Each row has a name. Each piece below is followed by the name of the row it came from, unless a question asks for something else. Each question is about the rows just above it.

[ 87  99 108 166 107 163 117 170 152  85] : <111>
[126 110 155 130  95 103 120 112 176  27] : <146>
[151 200 139 106 135 148 121  88 151 101] : <69>
[ 79  95 105 150 106  95 138 145 141 142] : <88>
[108 166 107 162 117 170 136 110 155 143] : <138>
[130 155 110] is which row, read backwards?
<146>
Which row holds this, read backwards? [95 79]
<88>
Among the named rows, does one hold [108 166] next to each other, in this order?
yes
Is [ 95 138] printed in one of the named rows, side by side and in this order?
yes
Which row holds this, read backwards? [170 117 163 107 166 108]
<111>

[128  98 153  98 156 148] : <35>
[ 45 156 160 157  98 148] : <50>
[153 128  98 124 116 124] : <115>
[156  98 153  98] is which row, read backwards?
<35>
Which row holds [148 156  98 153  98] read backwards?
<35>
Among the named rows, does one hold [160 156  45] next to each other, in this order?
no
Is [153 128  98 124] printed in one of the named rows, side by side and in this order?
yes
Which row holds [ 98 128 153] read backwards?
<115>
Which row holds this, read backwards? [156  98]
<35>

[169  83 127 124 132 131 121 122 130 128 129 128 117 126 119 130] : <105>
[169  83 127 124 132 131 121 122 130 128 129 128 117 129 122 128] : <112>
[114 150 130 131 128 126 161  98 126 126 125 126 162 130 104 129] : <26>
[197  56 126 134 130 127 128 133 133 135 131 134 130 130 133 128] : <126>
[115 136 130 128 125 128 115 129 125 125 125 126 115 129 124 129] : <64>
[114 150 130 131 128 126 161  98 126 126 126 126 162 130 104 129] : <36>
Is [128 115 129] printed in one of the named rows, side by side and in this order?
yes
[134 131] is which row, read backwards?
<126>
Among the named rows, does one hold [131 128 126] next to each other, in this order?
yes
Which row holds [125 125 125 129 115 128] read backwards?
<64>

[146 153 124 171 108 129  87 137 151] = <107>
[132  88  73 151 165 110 122  99 173] = <101>
[167  73  74 174 229  82  47 122 166] = <71>
[166  74  75 174 230  83  47 122 167] = <100>
Which row holds this, read backwards? [151 137  87 129 108 171 124]
<107>
Among the named rows, does one hold [146 153] next to each other, in this order?
yes

[ 92  90 128 121  88  92 122  41 122  91 127  93 108  90  56 168 128 138
 126 127  61  73 151 155 153 157  56 134  90 125] : <59>
[115  83 120 127 126  92 123 118  78  87 126  86 115  83 120 127 125  92
 123 118  78  87  85  84  81  83  72 120  96 127] : <47>
[119  84 127 124  81 118  97  41 124  83 126  86 115  83 120 127 125  92
 123 118  78  87  85  84  85  83  72 130  96 127] : <94>
Is [ 97 127] printed in one of the named rows, side by side and in this order?
no
The row with [119  84 127 124  81 118  97  41 124  83 126  86 115  83 120 127 125  92
 123 118  78  87  85  84  85  83  72 130  96 127] is
<94>

[129 199 135 136 141 161 129 129]  <122>
[123 199 124 134 145 106 124 129]  <55>
[135 179 137 150 109 185 134 123]  <7>
[104 106 124 114 145 108 129 130]  <46>
[118  95 115 102 106  36 130 129]  <116>
[129 182 135 136 141 161 129 129]  <113>
Among the named rows, does one hold [118  95 115 102] next to each other, in this order?
yes
[130 129 108 145 114 124] is which row, read backwards?
<46>
q: [104 106 124 114 145 108 129 130]
<46>
Which row holds this, read backwards? [135 199 129]
<122>
Which row holds [106 102] read backwards?
<116>

[144 102 101 137] -> <188>
[154 130  66 148] -> <170>
[142 150  46 149] -> <90>
[161  93 101 144] -> <140>
[151 101 102 137] -> <169>
[174  75 122 143] -> <217>
[195 109  74 143] -> <143>
[142 119  94 132] -> <216>
[140 141  81 133] -> <96>
[132 153  74 143] -> <183>
[199  59 147 142] -> <60>
[160 116  79 143] -> <149>
Where do [151 101 102 137] appear?
<169>
[109 195] is which row, read backwards?
<143>
Does one of the named rows hold [109  74 143] side by side, in this order?
yes
Is [140 141  81] printed in one of the named rows, side by side and in this order?
yes
Which row holds [195 109  74 143]?
<143>

